M = [[0.15, 0.07, 0.07, 0.08, 0.08, 0.03, -0.01, 0.14, 0.15, 0.07, 0.03, 0.16], [0.03, 0.17, 0.01, 0.05, 0.12, 0.02, 0.05, 0.16, 0.21, 0.13, 0.07, 0.14], [0.01, 0.06, 0.05, 0.15, 0.13, 0.07, 0.19, -0.12, -0.10, 0.14, 0.13, -0.17], [0.08, 0.14, 0.08, -0.04, -0.02, 0.02, -0.02, 0.23, 0.20, -0.10, 0.04, 0.23], [0.02, 0.03, 0.13, 0.18, 0.12, 0.06, 0.27, -0.21, -0.20, 0.13, 0.16, -0.22], [0.05, 0.07, 0.07, 0.08, 0.08, 0.05, 0.02, 0.14, 0.12, 0.09, 0.05, 0.13]]
The entry just right of the largest entry: -0.21
Give the entry just left of the largest entry.
Answer: 0.06
The smallest entry is -0.22

X =
[[ -1 -12  -4  -8 -19  -1   4  -5   5   0  -8   0  -8  -9  10   7]
 [ 13  -7 -16 -25 -17  12   5 -15  10  13 -23  16 -18 -24  11   7]
 [  7  -1 -13 -18  -5   6   0 -12   0   7 -18   9 -13 -17  12   8]
 [ -3 -24   1  -4 -39  -2  10  -2  16  -1  -5  -3  -5  -6   8   6]
 [ 11  11 -19 -25  15   9  -6 -18 -10  11 -25  14 -18 -23  14   9]
 [ -7   1  -3  -3   5  -7  -6  -4 -13  -7  -3  -8  -3  -3  12   9]
 [-13 -38  12   9 -60 -11  15   8  24 -10   8 -14   3   6   6   5]]
Give the entry in the top-right corner.
A: 7
Give the smallest entry in the first column.
A: -13
The last entry, reading row by row: 5
The 1st entry in reading order -> -1
The entry directly above the smallest entry is 5
The smallest entry is -60
The top entry of the column that holds the largest entry -> 5
The fifth entry, reading row by row -> -19
Give the fourth entry in reading order.
A: -8
The maximum is 24
Give the entry just left of the smallest entry.
A: 9
The second smallest entry is -39
Give the third entry in reading order.
A: -4
The second entry on the diagonal from the top-right corner is 11
The largest entry in the first row -> 10
Give the third entry on the diagonal from the top-right corner.
A: -17

Questions about the row below.
1) Give the entry just left of the largest entry.
2) Give the entry just left of 117.
  9   12  214  117
1) 12
2) 214
